128 stands for zero in the data rows.
Some points, one per row:
[193 131 148  75 157 110 106  82 167  96 170 169 121 161 161  86 152 149
 124 145 149 130 131 150 111  82 168 156 139  88 109 105 170]
[119  97 144  95  99  92 112  80 117  91 144 178 183 162 150  60 135 130
 140 165 175 136 127 127 118  91 128 134 141 121 115 135 210]
[112  81 125 135 117 122  97 112 125 134 108 146 118 124 113  98 121 107
  99 122 124 113 116 104 111 114  93 130 138 123  97 149 105]
[114  91 152 118 123 103 127 101 117  99 136 113 141 116 110 129 134 118
 127 118 132 129 114 147 116  99  79 132 126 136  82 107 124]
[170 179 129 133 164 165 135 168 158 147 123 142 149 124 134 168 140 128
 167 104 116 127 185 128 160 157 216 147 125  88 141 106 109]
[141  93 148 114 155 128 110  84 114  92 164 157 136 129 139 126 130 141
 120 130 140 110 116 159 116  85 137 144 108  88 128 124 154]
[247 134 200  55 204  70  87  55 253  86 216 119  64 167 181  67 215  87
 102 159 159 185 107 146 103  74  83 166 146 101  80  95 155]
[160 149  84 125 141 172 140 151 118 135 104 107 120 119 125 192 114 134
 149  76 108 142 158 109 143 171 182 115 129 125 123 106 112]
[169 153 154  85 179 159 132 168 157 147 169  95 104 141 151 205 137 138
 143 108 130 143 151 140 151 141 155 127 149 103 157 107 114]
[144 130 151 116 125  96 117 147 195 159 149 103  91 117 128 112 173  90
 112 127 130 146 114 102 117 172  50 147 172 156 122 149  85]
[171 140 107  98 138 144 113 176 139 156 117 111 135 140 139 156 117 117
 158 107 120 136 167 119 137 159 159 125 167 105 125  95 102]
[229 146 136  98 212  83 127 122 220 155 182  97  39 140 179 121 210 123
 123 146 129 146 121 123 106 112 106 152 141 119 129 104 101]
[144 114 142 149 115 102 114 158 193 162 136 108  48 127 124 119 167 124
  83 131 131 122 105 117 112 177  43 136 158 134 139 143  94]
[185 109 147  78 154  95 127  42 138  72 166 178 130 163 167  92 148 175
 116 152 157 122 112 165 122  56 163 168 113  92 120 103 192]
[ 72 117 159 136  81 112 144 111  91 100 136 143 115 129 112  97 107 107
  83 139 126 134  70 108 130 128  63 121 115 171 114 148 151]
[213 198 134 122 228 133 144 239 246 176 189  61  49 107 169 173 205  98
 169 108 103 135 198 116 142 184 142 149 179 115 156 119  16]
[120 137 119 145 126 140 137 114 119 112 110 129 131 114 110 136 130 115
 139 112 129 150 104 116 135 115 118 110  92 160 110 132 129]
[191 121 187  74 142  27 130 105 215 139 215  96  16 167 167  36 217 122
 114 178 163 195  68 163  68 106   0 153 155 185 101 110 142]
[ 64 139 107 180 114 167 148 210  90 179  86  77 125  97 104 179  98 134
 150 104  96 123 152 124 153 141 138  94 112 150 142 136  68]
[127 119 184  97 143 126 134 118 149 122 149 110 143 131 125  92 158  99
 144 141 142 159 116 149 125  90 103 117 116 149 100  98 154]
[ 56 121 113 160 107 154 123 148  57  97 107 144 175 123 123 150  70 114
 115 116 115  92 134 106 160 146 144 103 112 149 122 149 134]
[136 135 109 150 140 135 143  77  99  95 118 160 128 107 120 134 128 155
 127 121 114 119 116 127 129 115 157 135  80 136 135 124 145]
[163 163 108 147 155 139 127 150 177 160 125 109  59 147 138 150 152  97
  96 107 118 137 147  85 137 191 129 143 152 128 133 129  88]
[165 146 114 122 159 111 132 129 158 112 145 115 100 113 152 129 145 132
 125 138 104 128 127 114 119 129 121 132 129 140 138 132 111]
[ 99 103 176 119  94 101 104 108 141 126 144 134  97 152 123  61 127 106
  92 154 146 131  94 136 105  91  70 121 149 147 115 137 133]
[145 102 170  83 129  89 117 148 144 157 166 119 101 141 154  86 147 115
  98 160 130 143 119 136 109 119  69 113 158 136 140 125 116]
[ 91  96 126 160 109 117 140 146 113 146 116 117 128 121 105 118 137 100
 110 141 130 116 108 136 118 148  63 102 131 148 141 147 122]
[ 70 143 113 158  84 150 144 144  91 152  83 116 154 109  89 126 117 115
 140 126 108 112 132 124 127 136 139 119 112 141 114 138 113]
[136  97 121 103 132 123 114  88 113  78 139 151 184 131 131 118 123 130
 144 133 136 108 117 142 121  93 140 131 126 110 111 119 165]
[199 148 152  96 170 138 132 139 192 147 138 147 118 132 144 132 167 108
 143 107 111 139 159 146 130 145 167 154 136 102 135  98 106]
[  0  36 190 158  39  88 122 180  78 183 114 108 126 109  66  88 118  72
  61 157 136 106  61 134 119 150   0  93 133 192 137 190  88]
[ 98 112 137 105 100 117 122  65  62  59 128 190 170 138 125  56  82 152
 133 133 146 141  92 141 116  81 152 129  91 150 119 124 210]
[ 73 110 136 138  74 135 131 114  73 105 120 146 171 125 104 104  84 148
 138 120 140 130 108 138 135 112 130 128 107 146 114 145 160]
[ 36  95  69 176  69 178 147 176  49 146  49 110 194  96  80 171  57 139
 164 104 119 105 158 128 150 144 144  84 115 139 119 128 114]
[123 170  59 173 157 193 145 204  87 156  84  84 135  99 131 202  96 134
 181  71 111 129 196  79 163 162 226 101 117 144 121 135  57]
[222 207  93  80 176 144 145  74 148  69 163 141 122 156 203 138 110 172
 153 125 128 156 143 130 132  94 255 145 121  90 121  93 184]
[234 199 100 119 203 158 135 140 210 116 169  94  58 150 175 168 149 146
 149  96 120 125 190 116 145 115 234 164 151  85 101  93  78]
[155 116 117 123 156 105 125 132 153 121 144 107 112 126 141 125 160 133
 152 127 161 160 120 142 113 116  92 117 127 124 135 126 137]
[ 98 112 160 107 107 115 130  85  81 120 124 171 164 146 115  99 131 126
 143 132 153 150  93 128 126 126 116 135 103 150 138 152 187]
[ 31  76 123 179  50 136 118 168  71 183  58 126 162  97  54 118 101 113
 113 127 109  93 129 127 124 154  72  96 130 158 133 148  73]
[ 98  92 136 146  73  89 107 158 155 180 125  72  75 121  93 113 151  90
  56 147 128 119  88  99  90 174   0 101 188 164 143 169  79]
[ 98 102  96 135  98 159 144  42  42  44 112 225 239 148 143  98  61 187
 174 122 176 116 158 157 147  75 245 141  90 104 106 110 240]
[ 64 113  83 161  96 142 156 147  44 133  98 122 173 127  96 186  86 169
 159 105 142 117 129 133 149 144 129 113 111 141 153 130 151]
[135 152 128 138 135 152 117 183 175 127 153 107 112 114 143 122 111 123
 145 113 126 115 172 116 147 125 156 135 174 118 130 136  87]
[ 96 173  90 193 142 228 153 211 106 185  70  97 136 107  95 248  97 142
 162  48  90 109 219 108 187 201 216 138 132 101 128 122  53]
[131 113 173 115 130 100 116 160 162 177 136 118  51 150 113  86 157  66
  84 118 133 155  88  97 114 168  32 123 142 160 142 157  80]
[ 61 100 108 162  60 149 119 101  87 122  74 142 169 125  88 133 100 135
 126 118 143 102 140 126 122 124 137 132 124 140 109 137 141]
[164 163 122  85 148 142 142  48 134  80 138 155 164 156 143 146 131 155
 158 109 149 144 127 128 148  94 209 164 108 107 120 110 185]
[ 84  86 140  99  51 114 115  10  37  34 112 170 184 150 107  17  54 159
 123 136 162 154  53 152 107  34 126 127  99 166  74 124 239]
[167 100 155  78 115  38 119  42 143 103 162 174 107 161 164   0 175 143
 111 201 155 164  69 152  76  69  59 140 119 173 112 123 194]
[ 20  72 146 167  71 112 119 179  66 200  79 129 155 108  77 100 122  85
  91 160 132  98 108 129 114 138  42  71 119 158 153 174 104]
[ 92 149  90 164  92 211 125 106  81  91  68 147 207 111 100 177  58 142
 161  83 131 106 189 126 167 124 255 126 112  80 106 111 148]
[143 126 168 128 134 103 115 188 195 223 135  59  29 139 113 154 187  60
  79 147 121 153 101 111 107 184   2 107 167 147 135 136  59]
[ 84 107 118 168  92 129 126 102 113 100 119 143 161 115 111 121 114 108
 103 144 124 104 116 131 127 127 101 119 123 131 105 132 148]
[225 204 195  79 199 112 147  95 238 118 215 132  52 158 156 110 222 124
 117 147 101 160 116 153 127 128 118 176 122 107 136 103 130]
[141 152 125 124 126 115 143 187 170 194 151 103  88 135 147 154 139 132
 121 143 114 110 145 121 136 192 113 138 177 114 165 136  90]
[111  95 174 115 114  89 108 152 177 154 137 107  83  95  98  97 160  52
  85 131  87 130  84 105 103 179   0 119 143 197 131 154  80]
[100 180 129 145 142 201 140 189 122 164 127 108 133 155 131 191 102  99
 142 107 143 131 165 109 180 154 199 110 138  89 155 129 117]
[ 34 105 122 137  65 148 125 124  41 136  64 142 218  85  65 158  71 137
 121 126 110 114  98 141 134 136 137  78  92 159 158 145 158]
[ 99 114 121 122 110 109 125 124 115 129 112 120 145 114 120 144 130 105
 109 133  95 100 112  93 119 150  87 122 131 171 120 143 102]
[ 57 104 101 147  77 133 133 143  62 146  90 123 180 132 120 145  81 102
 106 152 123 100 117  79 128 157  99  93 143 163 123 158 121]
[119 106 144 116 103 101 118 114 146 114 153 100 119 120 118 112 119 109
  96 157 122 122  87 138 110 122  53 109 137 143 116 131 114]
[205 124 105 135 197 143  95 194 193 178 156  86  56 144 182 163 177  78
 110 116 148 147 168  86 134 180 111 118 167  80 137 115  83]
[166 111 142 114 128  83 100 140 192 149 156  93  56 150 145 110 156 107
  69 164 148 141 101 117  97 143  28 134 185 131 130 140 111]
[ 90 128 102 138  73 145 132 103  66 102  93 148 186 118 107 103  64 152
 155 121 154 128 134 120 132 103 190 118 104 142 114 126 176]
[ 97 111 106 144 111 149 131 210  93 200  74 110 153 102 106 175 103 117
 135 109  99 115 172 109 131 196 136  97 130 139 151 135  70]
[241 166 184  48 170  81 116  44 209  97 183 143  67 194 169  69 182 140
 108 178 150 190  89 171  94  53 144 161 130  99 107  74 196]
[141 101 185 132 115  84 118 137 182 163 158  84  61 138 120  96 209  82
 102 165 142 153  92 145  94 132   0 131 160 159 113 128 109]
[232 137 155  58 167  70 114  90 235 120 197  91  48 162 166  91 182 132
 129 138 137 173 118 148  81  94  85 163 182 118 101  97 122]
[167 124 189  77 114  92 122  55 168 138 150 127  86 166 126  59 175  97
  93 179 152 180  76 151  97  84  61 129 130 144 111 107 161]
[148 100 128 146 173 105 112 226 181 220 143  51  42 125 141 181 200  92
 117 119 140 143 138  98 118 196   5 110 172 138 147 147  45]
[150 178  56 149 159 177 148  86 109  87 106 150 162 133 150 196  90 183
 157 113 121  90 163 100 169  87 255 161 103  96 125 132 140]
[137 116 158 150 134  90 120 152 191 172 140  81  32 129 106 122 193  87
  65 155 116 141  89 106 105 159   0 114 147 145 125 141  78]
[105 122 114 162 159 147 141 193 103 179  92  99 119 107 133 173 129 110
 134 123  99 121 163 108 142 164 134  98 126 154 142 132  63]
12 more points follow, each with its number after it:
[154 137 147 115 151 154 124 152 157 131 155 108  73 140 131 166 135 105
 114  88 140 158 121 124 150 177 124 124 138 119 139 125 124] 0
[188 150 161 119 171 122 119 192 237 161 186  84  46 130 165 114 166  99
 120 121 128 129 152 124 123 142  98 152 186 114 122 130  68] 1
[109 122  83 143 125 148 123 103 113  71 116 132 177 108 119 138  88 150
 132 110 132 105 117 117 129  90 170 136 115 117 105 125 151] 2
[ 93  78 144 113  87 105 116 126  90 106 112 143 187  99  98 113 101 121
 140 114 112 119 104 145 117 130  80 113 130 155 119 118 149] 3
[142 128 123 144 141 141 125 141 140 161 124 111 120 143 123 152 141 130
 124 122 130 110 156 127 128 145 138 141 149  93 127 130  90] 4
[165 111 156  79  93  90 123  49 143  87 143 149 107 139 122  45 136 131
 116 155 128 161  83 157  85 105  71 134 113 146 110 102 176] 5
[108 131 118 145  92 116 131  74 121 101 114 149 139 119 102  84 127 164
 146 131 125 132 100 145 114 105 114 142 107 146 129 122 174] 6
[101 118 119 150 107 106 150 131 102 143 132  98  94 131 125 118 140 132
 120 157 144 152 106 123 118 147  49 106 124 168 130 135 152] 7
[ 58  73 158 125  83  95 108 129  82 156 122 129 140 134 107  84 116 116
 100 160 148 124  93 142 100 107  45 106 129 170 120 151 137] 8
[208 187 120  78 166 130 135  80 163  70 174 122 129 133 171 133 126 158
 146 132 136 146 129 142 138  92 188 155 129 119 133 107 169] 9
[119  97 134 101  75 112 123  46  93  84 117 165 164 156 127  74  99 164
 130 144 172 134 109 166 105  65 138 149 124 110  94 103 196] 10
[116 161  97 193 136 153 140 194 149 166 106  90 100  98 115 173 138  92
 127  95 100 109 155  86 150 190 127 129 145 144 127 158  42] 11
Which of these numbered points is nearest to each point below, ignoring the 3 directions in which the first points spread most? Its number follows each.
[128 109 135 114 124 136 134 113 100  93 116 148 185 137 116 152 124 132
 149 117 133 135 134 147 136 145 149 124 114 103 122  98 169] > 3
[ 76  81 160 125 107 104 118  75  86  92 141 162 147 137 127  53 117 122
 122 167 183 145  78 153 112  51  84 109  93 152  93 133 191] > 8
[ 20 136 109 198  63 159 148 172  74 148  74 116 151 105  69 125  88  97
 140 104 123 123 112  87 154 162 112  96 110 178 117 168 110] > 11
[164 136 180  70 118  80 110  53 170 105 154 153  99 155 115  22 160 108
 115 165 158 169  68 164  83  79  76 136 119 150 113 106 174] > 5
[131  76 170  95 122  87 119 118 127 147 143 120 118 144 144  85 140 110
  99 177 138 140 101 143 103 118  58  98 149 144 128 132 140] > 8
[223 157 119 112 222 132 111 172 240 133 176  65  65 123 177 209 185 104
 107 120 106 128 156 107 142 152 115 129 165  76 141 112  67] > 2
[118 134 145 134 150 148 133 148 128 155 128 105 127 123 122 154 137  99
 152 119 123 148 145 138 147 120 140 109 114 125 106 118 101] > 8
[101  68 172 103  72  84 103  59 103 127 116 145 109 162  77  79 119 132
  83 125 153 146  52 156  97 103  29 139 138 146 113 132 179] > 10
[ 47 103 139 141  58 144 120  98  86  68 112 163 204 118 109  64  62 151
 164 137 155 110 127 155 122  41 164 131 130 138  96 140 185] > 1
[130 120 103 163 156 143 126 168 157 121 120 103 126 101 124 170 132 124
 142  87 124 120 157 109 140 162 115 121 131 119 125 121  95] > 2
[ 79 130  97 143 105 142 140 113  75  94  96 154 192 110 110 107 106 168
 167 108 119 122 141 140 137 117 176 132  94 132 137 131 166] > 6
[109 103 121  93  91 107 108  30  73  26 119 178 204 127 125  67  80 170
 152 132 140 115  90 139 112  42 164 140 107 133  75 109 210] > 2
[ 97 120 117 146  78 119 143  74  66  90 114 151 160 135 117  88 113 150
 134 153 149 140 103 149 117  92 108 115  91 151 112 120 207] > 7
[162 185  80 132 162 223 140 121 115  73 122 152 168 142 141 206  87 160
 168  57 139 148 177 116 179 129 255 157 113  76 118 103 181] > 0
[ 60  61 172 157  74  53 112 111 138 150 131 138 104 131 107  35 182  48
  68 182 150 116  71 109  88 130   0 123 142 195  85 178 112] > 11
[ 97  95 156 105  95  95 107  87 120  97 139 151 152 145 124  71 111 130
 118 146 161 132  86 124 111  85  92 158 155 151 111 156 155] > 1
[106 155  68 163 113 182 155 106  63  69  97 129 193 104 121 179  50 166
 160  83 116 102 151 118 162 144 226 112 104 134 121 123 157] > 9
[163 119 138 139 177 143 124 240 159 218 149  68  32 137 131 194 152  97
  99  82 111 137 142 100 147 216  79 108 157 121 178 145  40] > 0
[184 128 154 114 179  93 109 153 187 171 151 119  54 151 146 138 187 113
  84 143 123 119 130 111 118 160  85 146 170 105 142 124  76] > 4
[ 31  98  66 211  76 167 147 150  15 136  51 125 195  94  78 189  68 143
 127  91 114 107 137 107 147 181 133  88  86 146 155 155 133] > 7
[103  97 143 120  98 125 128 129  95 125  97 144 182 127 117 133 128 107
 132 119 130 132 126 122 128 155  94 107 120 127 114 123 158] > 3
[105 116 149 110  79 144 106  63 105  75 100 174 186 109  87 106  90 115
 103 116 114 130  99 132 119 136 130 112  95 140 124 122 188] > 5
[ 69  93  95 115  71 112 147  53  12  66 105 172 234 140 113 113  87 187
 153 155 156 117  95 149 116  85 128 113  86 154 133 134 231] > 7
[171 115 159  55 121 102 114  50 145  70 146 159 157 139 143  75 132 136
 140 163 131 146 113 170  93  57 146 137 122 104  87  84 196] > 3
[132 129 141 130 138 153 131 163 141 137 109 122 142 103 111 165 142  90
 124  91  94 123 143  95 141 188 128 123 137 142 127 131  91] > 3
[195 146 149 104 180  98 112 163 214 169 155  77  57 103 147 131 190  91
  95 139  93 139 116 108 100 181  55 109 154 146 179 146  55] > 9
[117 128 136 139 176 160 124 213 161 176 128  69  93 127 119 215 158  65
 131  62 114 136 159  87 172 198  84 127 163 140 133 151  34] > 0
[196 168 119 113 160 150 148  78 130  64 133 166 166 136 160 135 127 168
 165 105 127 141 162 154 140 114 243 152  97  73 107  68 177] > 5
[102 124 153 103 110 140 131  68  94  79 131 159 195 132 131  92 113 141
 171 138 152 155 127 167 124  44 180 117  98 135  95  96 197] > 8
[230 231  72 105 203 169 154 156 167 114 162 105  94 133 191 174 108 189
 177 112 109 146 179 118 155 135 255 161 128  84 134  95 105] > 9
[ 73 135 112 165  83 134 125 104  92  99  93 154 163 104  89  93  97 129
 131 125 107 102 105 115 132 110 119 139 113 146 125 164 135] > 11
[152 156 137 144 174 178 121 250 219 196 144  67  72  97 117 198 172  79
 149  81 126 140 173 102 165 178 114 122 175 100 159 149  44] > 1
[116 143  98 109 106 155 125  96 100  87 102 159 182 113 111 120  80 159
 162 101 108 119 148 142 130  92 221 144 112 123 118 103 153] > 5
[169 177 133  58 157 154 152  27 103  41 150 174 206 150 168 105 112 182
 213 126 161 156 158 177 152   0 255 161  83  96  89  75 234] > 8
[150 189 100 120 157 158 146  41  99  58 141 183 173 153 175 115 114 182
 185 136 162 153 149 147 136  47 255 156  84  92 123  86 232] > 7
[168 188 116 130 185 195 117 202 199 166 134  81 120 117 134 209 147  66
 157  78 125 144 174  78 172 189 189 118 158  99 133 128  77] > 0
[ 25 115 137 174  91 158 142 202  88 192  81  98 137  77  77 175  94  81
  98 131  76 114 124 105 150 202  69  62 121 172 161 166  69] > 9
[ 86  67 133 122  76  94 111 153  94 175  94  91 126 117  98 137 126  90
  96 142 113 127 113 116 100 170  27 103 156 154 119 137  85] > 10
[142 113 160 130 124 136 122 118 157 124 133 147 117 120 118  89 129 117
 138  99 124 125 135 150 123 127 137 147 132 138 103 110 112] > 1
[198 146 140 121 182 154 133 151 200 120 160 111  81 137 158 171 166 103
 131  86 122 139 155 123 153 163 172 146 155  88 122 105  91] > 0
[113 102 121 144 170 124 144 137  99 129 126 138 124 118 140 128 130 135
 142 132 136 128 149 147 135  98 148 117 117 125 120 122 105] > 8
[130 125 103 113 104 140 140  31  82  78  99 202 199 120 135 114  95 162
 147 134 112 110 126 142 127 111 199 136  93 114 139 101 200] > 5
[ 58 113 131 174  89 139 124 137 110 156  96 127 140 101  74 117 119 109
 120 125 124 123  99 126 129 132  73 105 115 161 154 152 117] > 6
[ 80 117 104 171  90 133 113 171 131 166 103  73 115 100  90 169 110  99
  91 121 110  97 123  93 116 175  66 114 173 147 141 158  61] > 2
[124 201  69 113 165 213 146 127  88  80 112 125 197 126 137 221  73 159
 199  74 132 118 186 108 191 104 255 129 109  84 122 106 149] > 9
[ 48 106  89 142  88 126 135 153  46 144  93 120 188 111 115 131  78 159
 168 124 129 121 142 120 130 116 140 105 124 167 132 146 141] > 8
[219 136 123  63 157  84 131 102 193  92 190 134 104 150 189 109 156 165
 143 135 156 153 115 138 119 116 141 162 168 116 140 111 149] > 9
Now 12 new points, numbered from 0 again:
[133 147 119 132 133 179 133 188 142 144 141 101 114 126 140 186 115 134
 147  89 124 126 148 116 167 173 161 132 148 114 147 130 100] 0
[163 161  97 127 138 176 132 200 151 173 111 101 104 131 139 190 114 130
 136  91 105 123 199 109 145 198 203 122 152 100 143 108  80] 1
[151 134 123 123 160 137 121 117 125 134 135 166 129 146 133 128 150 137
 117 139 116 122 143 125 127 128 160 134 104  98 156 129 139] 2
[179 136 156  98 185 131 123 140 167 129 169 121  64 155 160 152 161 124
 116 107 136 141 130 123 146 138 132 151 141 109 113 126  88] 3
[ 68 140  86 171  98 160 163 180  89 139  95 112 167 101 126 160  96 115
 148 112 126 127 136  99 162 191 127  98 121 165 145 145 120] 4
[178 147  97 119 170 143 114 177 159 148 132 113 119 132 158 187 121 130
 130 106 122 138 166 101 141 175 183 128 156  87 147 130 100] 5
[167 114 184  61 122  51 109  10 148  58 162 165 119 158 141   9 154 127
  95 187 153 160  63 153  77  30  89 126 104 143  82 114 196] 6
[158 137 121 100 118  89 133  69 114  82 176 170 118 174 183  47 120 162
 140 170 157 130 109 138 116  78 160 169 132 149  92 114 185] 7
[122 100 160 111 108  86  87 109 142 134 153 115  88 145 130  77 140  89
  79 167 151 148  57 109 101 114  33 110 148 160 104 142 134] 8
[109 150 105 171 139 175 163 222  92 180 114 124 133  93 125 178 111 104
 150 102  73 100 173 103 151 210 149 101 117 156 158 134  61] 9
[ 81 147  45 175  90 224 145 167  53 105  72 120 211  92  98 216  32 172
 190  51 123  98 197 117 172 171 255 103 120  98 130 126 135] 10
[189 161 101 107 141 153 125 128 161 103 148 134 120 127 159 151 110 177
 136 129 120 104 148 142 140 104 187 146 126  88 156 126 132] 11
Which of these numbered points is nearest to each point below, ignoring the 3 directions in which the first points spread most? Its number follows each.
[116 123 123 155 134 150 151 129  98 149 107 170 159 132 122 126 138 131
 131 122 130 135 149 139 144 137 161 128 100  99 142 133 140] > 2
[ 54 129  58 174  94 200 131 203  28 153  49 144 220 109 103 203  20 143
 152  85 123  92 187 100 170 163 220  82 128 117 146 150 118] > 5
[120 195  87 185 154 189 136 240 153 185  99  79  97  92 111 222 139 106
 144  74 103 140 180  74 174 238 150 108 144 134 159 133  53] > 4
[157 145  98 140 148 136 134 184 151 186 121 104  95 136 143 152 149 128
 151 124 110 134 184 104 135 185 161 128 144 119 144 116  77] > 1
[154 146 144  88 154 140 136 115 128 118 146 105 129 148 144 159 114 150
 155 124 138 151 127 157 137  93 164 126 117  97 144  97 172] > 0
[111  91 183 117 114 116 120  97  96 100 138 160 114 148 115  91 129 133
 110 120 141 150  87 133 123  94  92 135 107 145  87 134 152] > 3
[ 77 118 124 162  96 145 136 101  84 134  84 170 171 117  96 103 115 126
 129 125 136 129 127 127 126 129 141 113  90 121 145 139 160] > 2
[ 20  69 130 174  71 117 106 201  81 191  81  84 122 122  85 134  98  48
  76 125 131 123  93  65 125 194   0  91 166 188 123 184  65] > 8
[180 128 121  93 150  79 119 107 161 128 141 101 104 123 141 119 160 118
 124 150 126 131 116 126  92 115 102 129 143 126 115 123  99] > 6
[114 159  94 156 140 180 132 215  99 172 100 124 139  78 122 201  88 137
 166  69  77 114 187 116 164 199 198 115 137 135 157 131  61] > 9
[108 114 109 150 130 154 135 129 101 145 103 153 134 131 109 165 144 120
 116 126 122 133 146 128 129 172 129 126 110 119 150 125 132] > 2
[132 159  66 144 145 194 144 168 101 131  99 148 183 129 144 218  89 144
 178  77 134 122 183 102 181 179 253 134 125  90 150 126 125] > 5
[219 130 170  99 213  86 116 183 247 208 182  85  30 145 161 131 242  95
  91 174 136 149 136 149 102 146  61 134 180  92 177 114  67] > 2
[100  98 129 149 120 104 114 155 136 199 117 113  98 128 115 119 166  91
  87 160 115 118 130 102 105 168  33 124 149 141 147 149  84] > 2
[ 48 128  80 166  88 203 114 130  50 107  70 142 222 117  88 157  35 139
 153  90 154  96 157 112 165 108 232  95 110 116 116 148 141] > 8
[132 102 179 128 162  73 132 202 181 187 166  83  58 104 132 133 196  77
  97 136  87 120 118  95 108 205   0 143 177 198 136 161  20] > 9
[116 131 127 100 102 104 147  23  90  20 157 178 206 150 158  55 103 171
 172 166 178 143  99 164 113  29 172 143 100 132  85 105 255] > 4
[126 183 138 130 132 157 154  97 125 105 137 167 142 124 122 120 124 146
 146 122 119 137 139 146 155 116 183 159  83 125 119 122 155] > 9
[245 181 114  91 200 143 129 148 222 111 185 114  73 144 198 173 152 175
 146 123 120 122 168 142 140 115 217 157 146  62 165 104 115] > 11
[ 68 106  94 146  61 151 132  81  78  81  78 161 216 108  93 119  67 157
 146 107 141 103 125 137 132 112 163 120 105 133 119 136 184] > 10
[181 147  88  91 152 134 146  66  85  52 148 163 161 142 173 137  66 219
 156 133 121  94 123 155 133  60 241 136 107  98 133  96 203] > 11
[186 134 140  86 141 128 105  94 163 116 170 130 110 151 155  93 120 151
 129 160 149 142 107 157 118  54 175 133 130  91 143 123 159] > 11
[154 134 117 107 144 127 107 135 135 133 119 132 146 135 140 138 130 145
 127 143 132 125 158 133 125 122 154 121 126 108 148 111 143] > 5
[ 42  94  94 168  63 160 136 125  53  94  80 133 197 100  96 154  38 171
 148  87 142 101 142 132 141 128 127 108 127 148 124 142 161] > 10
[165 165 119 100 173 188 139 135 129  99 146 125 153 140 153 216 109 161
 169  96 133 140 172 154 171 111 252 135 112  75 132  94 156] > 0
[125 131  73 184  80 139 136 153 117 121  84 117 145  80 104 164 116 170
 139  94 102 102 149 125 129 201 124 133 130 137 145 127 130] > 10
[163 103 179 104 144 107 132  44 121  75 164 181 114 176 141  76 147 160
 142 131 164 156 107 174 119  63 118 174 113 117  85  92 175] > 3
[110 147 124 127 145 181 130 207 116 169 115  82 135 132 118 224  99 122
 130  88 100 122 155 112 164 170 158 102 136 100 153 123  91] > 0
[171 172 120 117 150 158 144 157 148 185 125  97 100 130 123 200 132 126
 134  92 107 140 164 115 150 185 168 128 149 100 147 112  79] > 1
[104 151 132 118  75 132 141  30  82  57 129 173 182 129 110  67  98 159
 163 123 150 156  78 144 129  72 160 137  72 158 104 111 227] > 4
[159 168 116 101 136 134 146 110 105 111 135 147 145 123 155 120  88 166
 156 124 110 126 136 147 140 107 205 139 118 127 130 108 140] > 9
[184  95 176 101 190  99 108 145 192 136 173  91  58 143 155 162 177 111
  92 125 126 127 119 147 121 140  49 131 140  90 132 124  85] > 3
[135 112 122 123 147 108 127 118 130 140 109 108 135  99 116 136 141 120
 126 138 116 119 119 111 111 116 106 104 124 159 142 127  98] > 6
[ 50 107 147 155  43  84 128  67  90 120  90 156 151 120  80  25 121 118
 111 187 134 134  68 145  90  86  62 114 106 178 106 139 173] > 6
[222 167  98 124 175 177 111 175 176 162 125 141 105 142 156 164 119 154
 145  86 127 120 200 144 147 157 255 145 142  35 173 104  91] > 1
[170 128 132  71 124 111 125  60 109  72 154 176 160 156 154  66  97 156
 134 148 147 147 111 162 116  66 191 119 102 103 123  89 215] > 1
[ 92  71 201 120  74  50 110 127 153 157 147 125  78 138 110  23 164  80
  81 164 136 145  63 128  79 143   0 121 154 197 110 141 110] > 1
[168 159 131 102 136 125 126 147 155 124 138 144 139 113 145  96 120 142
 153 128 119 138 141 142 121 140 163 129 152 120 148 110 123] > 1
[ 67  72 173 149  80  67 118 115 127 133 145 119 122 135  98  48 172  73
  89 179 154 142  59 137  96 126   0 108 130 172 127 154 153] > 4
[165 179  82 133 185 176 128 255 178 222 120  60  86 113 147 233 129 125
 148  75  95 113 205  87 169 221 197 124 177  91 176 136  18] > 5
[185 180  94 125 146 144 143 102 169 106 143 131 141 133 154 141 130 165
 138 148 109 111 149 146 128 104 210 134 119  82 145  96 147] > 11
[184 138 114  74 153 116 131  23 123  42 145 158 151 148 152  95 116 196
 168 128 142 132 146 176 122   0 235 168  97 106  71  78 176] > 6
[163 136 134  86 152 131 110 129 144 144 117 113 134 127 121 170 134 126
 118 115 105 121 114 121 115 128 159 122 130 105 173 120 120] > 5
[187 175  89 114 161 165 155  98 130  89 138 148 144 132 168 161 112 158
 165 104 129 132 167 129 146 124 239 130 114 109 122  92 158] > 4
[139 149 138  84 129  96 127  49 110  62 159 191 155 165 167  36  96 138
 135 176 141 131  99 129 123  62 182 146 105 151  84 127 206] > 7
[ 67  82  89 150  70 103 131  74  70  97 101 123 202 102  94  90 101 158
 145 149 159 119  94 152  97  90  82 103  96 153 125 125 177] > 10
[165 124 157 131 132  91 122 143 195 156 164 122  65 153 137 114 173 135
  99 129 145 141 107 128 118 164  49 186 178 118 155 152 114] > 0
